One turning vector, and how many steps it has turned:
The counts run from 0 to 756.
[ 14  -8  -6 -22  38  21 -13  -9  -6 -23  15  10   3  17 -14   9   3 -14
  -9  21  10  37   7   9  -1  51  18  20 -34  -8 -15  27  42  31  21  25
  31  20  19  11  26  -2  31  60   4   4  -4  39 -15  17 -16   8 -24 -36
   2  -4  20   3 -37 -11  -9 -36 -14  -4]	355
[ 25 -23 -12 -24  10  33 -16   2  -5   2   3  17  -5  26 -38  -6  -8 -29
 -14  30  17  19  13 -11  16  24  14 -15 -23  -5 -17   3  47  51  14  12
  22  28   9  15  21  -7  28  45  -3 -13   3  21 -27   5  -6 -13 -42 -36
  -4   3  14  -2 -48 -22  -8 -28  -8 -12]	381
[ 27 -22 -10 -30  12  58 -28 -20  26 -23  -1   3 -26  -2 -17   6   9   6
 -20  33  21  17  28  -9 -16  36  -2 -32 -31 -19 -12   5  20  11  17  10
  21  31   6  -9  10  36  33  39   1 -38   3  40  -1   3   2  14 -32 -41
  15 -15   1  24 -16 -17   5 -14 -25 -15]	553
[ -6 -45  -1  -2  30   4   1  -5  39 -44   8  14  14  15   8  16  19 -11
 -13  31  -1  43   7   0 -19  30   2   2 -38 -24 -20  17  19  -7  -1  -6
  23   5   5 -16  27  -2  31  55  -6 -24  11  31   3  33   1  13 -27 -48
  -6 -13  22 -13 -14  -7  -6 -44 -20 -26]	536
[-14 -26  -1 -20  13   5 -13 -25  14 -26  -7  17 -15  11   5  -9 -17  10
 -45   7 -10  54 -22  40 -20  49 -14  -1 -30   7 -10  17  32  18  32 -17
  28   8  20 -13  11   6  39  33  20 -19  -7  30 -25   0   0  11 -23 -18
  20 -11   5   7 -38   6   1 -43  15  -9]	611
[ 17 -46  -6  11  13  30 -25 -24  18 -15 -20  -9  -8   2 -16   6 -15 -13
  -7  10  -3  41  25  -4  -6  25  19 -34 -38 -20 -11  23  51  16  38 -15
  31  23   1 -20  14  11  35  35 -14   5  -8  22   3   6   5 -25 -28 -21
 -11  -2  36  -2 -21 -19  -5 -25  -7 -34]	734
[-13 -56  19  -3  35  19 -11   3  14 -25  14  11   4   6  16  20 -13 -11
 -35  13  10  39  11   7   9  53   6   0 -40 -21 -21   8  13  33   2 -12
  16 -19  -2  -1  -6  -8  29  32   2 -28   1  42  -9  36   1  -8 -36  -3
   0   4   2  11 -12  18  -5 -35 -37   0]	156
[ 29 -66  31  -3  26  30 -22   9  12  -4 -10  15   4  18 -26  -2  -8   1
 -26   5  21  29   8 -14  -1  19  -3 -24   1  15  -8   8  13  49  -9 -10
   8 -13  19  33  46  20  10  26  -3 -36  20  17 -32   6  -7  -1 -20 -24
  -1 -12  11 -50  -2 -23   4 -42 -28   3]	396
[ -4 -57   2 -16  35  26 -27 -18  20 -34 -17  17  12 -12  32   9  -5 -25
   9   8  15  32  38   1 -20  37   7 -14 -19  -2  -9  22  34  11   3   2
  10 -20   5  23   9  -8  12  40   8 -32  27  11  13  44  -8 -12 -26 -28
 -10   0   3 -11 -13 -21  -3 -31 -39  -7]	449
[-27 -40  11 -12   8  10 -14   2  29 -13 -16  33 -25  14   6   7 -14 -24
 -48  32  -1  29   1  -8 -13  29  13  12 -49  10  -4 -12  12  21  -8 -10
  43   2  -2 -11  13  -6  14   8  20 -29 -16  13   7  39  20 -18 -44 -40
  37   2  -5 -13 -13  15  20 -39 -20   4]	238
[ 24 -38  29   8  25  35 -23 -19  23  10  -6  36  -8  16 -14   9 -18  12
 -68 -16 -12  33 -14  -3   7  15   8  -3 -24   8 -15  19   5  41   0 -52
  24  -1  -4   0   3   8  17  14 -10 -27  -8  37 -30   4 -14 -12 -16 -36
  32  -5  11 -24 -10 -18   6 -28  -5  11]	137
[ -2 -63  23  -7   0  42 -22 -10  30  11 -22  25 -30 -12  -2  14 -26 -25
 -44 -10  24  12  -6 -33  -9  23  -2 -17  12   5  -8  38  22  50   7 -20
   3   4   5  -8  11   8  -6  30   8 -40   3   1   8  29  -4 -13 -26 -33
  28   4 -25 -24   0 -27   7 -31 -35  -5]	223
[ 51 -48  24  -9  38  40  -9  -4  14  -7 -22  11 -16   8  -9  11 -11  22
 -40 -10  18  24  -7 -13 -29  40   5   6 -12  16   4  21   7  40  16  -1
  19   0  29  -4  21  36 -12  24  13 -17 -23  34 -20   9  -8   1 -10 -29
  18   3   9 -24  17 -27   1 -55 -12  12]	50
[ -1 -32  18 -27  25  15 -35 -27  26 -19 -42   7   5   9  13 -10 -17  -4
 -37  -5   4  51  -4  30 -28  38 -10   8 -22  25  -9  25  18  21  18 -12
  14  -2  24  12  32  18   1  18  32 -31   0  12 -28  -6 -17  -7 -13 -14
  17  -7   1 -24   5   0   8 -50  15   1]	694
[-11 -58 -11  -1  13  27  -3 -19   9 -37   0   8 -14  -4   9  -8 -12 -27
 -12   7 -13  44  11  17  -1  34  11 -22 -26 -17 -25  16  57  15  18 -20
  34  -3  -3  12  -1  -9  48  43   0 -16  12  34   9  32   8  -9 -24 -24
  -9 -11  23  11 -46 -20  -2 -18 -20 -14]	183
[ -7 -21  14 -27  10  30 -37 -26  11 -20  -3   3   4   7  14  -5  -5 -24
 -26  15  11  37  21  27 -11  44   4   6 -21  -7 -25  33  45  23  13  22
  12  30  14  33  38  10  16  65  -5 -35  12  23  -6  27 -25 -16 -12 -16
  13   1  -3   4 -21 -14   3 -29   4  -4]	175
[ -3 -41  34  -3  24  31 -36  -9  36  13 -14  43  -8  13 -12   3 -25 -26
 -54  -4   0  23 -11  -9  21  23   0  -2 -30   5 -21  25  16  55  -1 -26
  26  -3 -20   9   8  17  15  16   8 -40  -3  12 -16  10  -8 -18 -14 -49
  46 -14   5 -12  -1   2  -4 -21  -3   7]	141
[  0 -35  -6 -14  43  25 -60 -30   4 -32 -11  31  16 -13 -14   7   0 -19
  -5  15   7  42  27   7 -30  43  -1 -32 -37  13  -9   3  29   9  36 -22
  27 -18  11  11   4  20  30  35   9 -23  13  20   3  -2  -3   6 -27 -30
   1 -16  -3  -6 -24 -14   7  -3 -12 -26]	95
[-16 -32  42   8  28  10 -15 -32  31  -9   2  15   1  -4  21   8 -31   2
 -50 -16 -10  45 -16  14   5  30   9   4 -35 -18 -27  42  25   7  25 -36
  19  -2  -5 -12   6  -1  25  52  -5  -9   7  22  -5  21 -16 -12 -13 -18
  24 -13  24 -22  -8  -3  -7 -30 -18  -4]	162
[-29 -57  30  -3  38   6 -37 -15  16  -8 -18  33   4 -15  15  10 -29 -17
 -33 -16   9  41  -4   7 -12  44   2  -5 -18  13 -11  15  25  39  18 -36
  21 -36   5  11   8   2  10  23  16 -23  13   3  -4  32   0 -10 -31 -14
  17  -5  -7 -29   1   3   2 -34 -29  -8]	419
[-22  -8  -7 -28  19  10 -24 -21  36 -30 -23  38 -10  16  13   5   1 -18
 -29  32  -3  27  10   3 -19  22   6   7 -49   7  -8   9  10  -8  14   0
  44  15  -9  -6   1   6  25  33  29 -21 -11   9  15  18   4   0 -34 -67
  38 -11   3  -2 -25  -4   5 -27  -2 -15]	264
[ 15 -28 -10  -2  17  42  -8 -30  13 -23  -8  24 -18 -17   4  14  -2   2
   2 -13   6  33   3  -8 -37  33  14 -11  -7   0  -4  37  43   2  34  -9
  25  17  30  -2   5  19   9  60   8   1  -4  26  20  19  -7   6 -12 -51
  12   3   7  -5 -13 -51  -1 -35 -25 -15]	276
[ -4 -43  37 -14  20  14 -41 -11  21   8  -7  17   1  18 -15  -1 -14 -33
 -43   8  19  39  -6  17   9  33  -1   7 -15   0 -19  20  29  58  -7  -5
  15   5   7  25  52  28   5  25  10 -55   6   7 -30  17 -10  -9  -8 -15
  28  -4  -8 -26   2  10   6 -38   5  -6]	144
[  5 -43  26 -21   1  35 -16  -1  15 -15 -29  10 -39  10   8  12 -30   8
 -68  23  -8  28   1   2 -15  33   2  -6 -40   0  -2  -3   3  21  14 -18
  33  13   2 -32  -1  12  21   9  15 -30 -25  33  -4  16  17 -20 -39 -27
  32   6 -10  11 -10  14  12 -40 -14   1]	234
[ -3 -23  18 -33  23  37 -28 -15  38 -29 -22  21 -14  -1  12   2  -3 -19
 -22  21  26  20   6  15 -15  46   3  14 -30  -7 -15  16   9  19   8  18
  32  -1  -3   4  13  46  12  33  22 -49 -12  21  17  24  -5   0 -11 -46
  51 -19  -3   6  12   7   0 -26  -4   5]	522
[  6 -30  35  -4  29  26 -14  -8   6 -11  17  27 -12   0 -23   9  -8  26
 -32  -2  11  36 -31  -3 -28  40   1  12  -4  19 -10  12   1  29   5 -11
  26 -10  37  18  28  21   7  44   8 -13  -4  30 -19  25   1  17  -7 -32
  37 -17   3 -43   6 -23  16 -39 -24  13]	596
[ 63 -34  -4   1  39  38 -12 -28  19 -25  -6  13   0  26 -26  10  10  11
 -32   3  -4  25  15 -15  -7  16   1 -27 -26   6  -8  27  26  21   8 -25
  13  17  13   8  14  -1  29  42 -12 -14   4  46 -22 -15 -24   8 -12 -40
  -9  -6  30  -6 -23 -38  -2 -30  -8  -9]	107
[ -6 -58  33 -12  38  16 -22  -6  21 -11 -13  14  17  -4  28   9 -17 -17
 -20  -6  19  29   3   5  -6  46  -6   8 -12   4 -18  22  23  36  -3  -4
   0 -26  11  22  22  -2   1  39  10 -42  18   2 -22  38 -11  -4 -20 -10
  -4  -9  -1 -37   9   6  -7 -50 -33  13]	423
[-11 -37  35  -4  36   1 -38  -8   1  -6  -6  30  -2  17  -9  17  -5  -5
 -55  20 -15  42   3  -7 -16  25  14  18 -35  30  -8   0   8  30  -2 -19
  25 -19  17  26  27 -12   3  22  10 -12   2  27 -17  32  -7 -23 -33 -26
  24   4  -6 -47  -6  -8  23 -36 -18  11]	417
[ 35 -45   4 -16  13  36  -2 -32  30 -40 -32   0  -7  25  15  -5   0  14
 -29  -5 -18  45  35   0 -26  18   3 -25 -26   4  -8  30  33   0   1 -17
   7  19  10   8   9 -11  32  35 -11 -26   8  47 -14  15 -17  -7 -22 -37
  -6  -4  22  13 -17 -43   3 -45 -14   2]	457
[ 37 -33  -9   1  22  44 -26 -21  33 -13 -14  32  -8  31 -21  -5  -6 -10
 -32   2  -9  19  12 -17  11   7   3 -36 -28   7 -19  28  19  28   6 -35
  26  10 -14  -2  -5   8  39  18  -8 -26   4  28 -15 -11 -13  -1 -13 -60
  12 -16  28   9 -23 -35  -8 -16  -1  -7]	111
[ 13 -39  -8  -7  42   6 -15 -10  23 -32   0  31  16  19 -11  -9  19 -12
   1   9  -7  40   1  -8 -10  17  -6  -9 -24  11 -19  21  15  19  -9 -25
  30 -12   4  30  20  -9  36  40  -4 -21  19  27 -19  14 -17  16 -20 -62
  -9 -23  31 -38 -31 -30   1 -31 -18  -6]	365
[  4 -50   9  -6   4  41 -54 -32  16 -17 -33  11 -13 -10 -16  11 -11  -4
 -13  17  11  40  39 -10 -34  27   8 -48 -22   5  -4   4  43  10  32 -11
  19   7  10   2  18  33  21  33  -2 -33  12   5  13   4   2 -31 -38 -14
  10  -8 -10 -14 -16 -26  26 -11 -29 -27]	471
[  9 -29 -13 -22  36  25 -11 -16  -1 -19   7   9   6   1 -11  -9 -15 -16
   9  15  13  43  -3  30  -3  61  12  14 -29 -13 -16  20  58  36  28   5
  28  10  14  11  25  12  34  54  12 -12 -11  29  -5  13  -3  11  -6 -18
  -3   0  18  14 -38  -7 -12 -34   4 -13]	354
[  9 -33  28   6  22  17  -2 -27  42 -24 -14  30 -17  15   6  10  -4  18
 -51  -8 -15  38 -26   5 -18  22   5  14 -37   4 -12  32   4   5   4 -30
  25   3   4 -15   5  14  18  25   4 -19 -16  36   6  18  -8  -8  -3 -46
  41  -9  18 -21  17  -7   8 -44  -1   3]	513
[ 10 -56  29  -5  39  18 -13  -7   7  -3 -19   7  -9  -8  12  25 -27  -4
 -46  -8  14  33   5 -18 -14  42   3   0 -16   1  -1  20  24  35  22 -17
   7  -3  23 -31   1 -16  14  27   7  -9 -10  11 -18  24   8  -9 -51  -5
  -9  21 -12 -27  -8   0  -4 -55 -36 -16]	681
[-19 -19  18  -7  18   6 -16 -30  49 -12 -15  33  -7   4  19  17  -4 -30
 -50  -4  -3  29 -23   2 -11  27  -2  18 -22  10 -17  41  22  23   2 -21
  15   9  -4 -18  25   5   2  34  12 -43   5  11   8  19  -7  -8 -15 -57
  42  -3 -11 -21  10   5  -1 -39   3  -5]	516
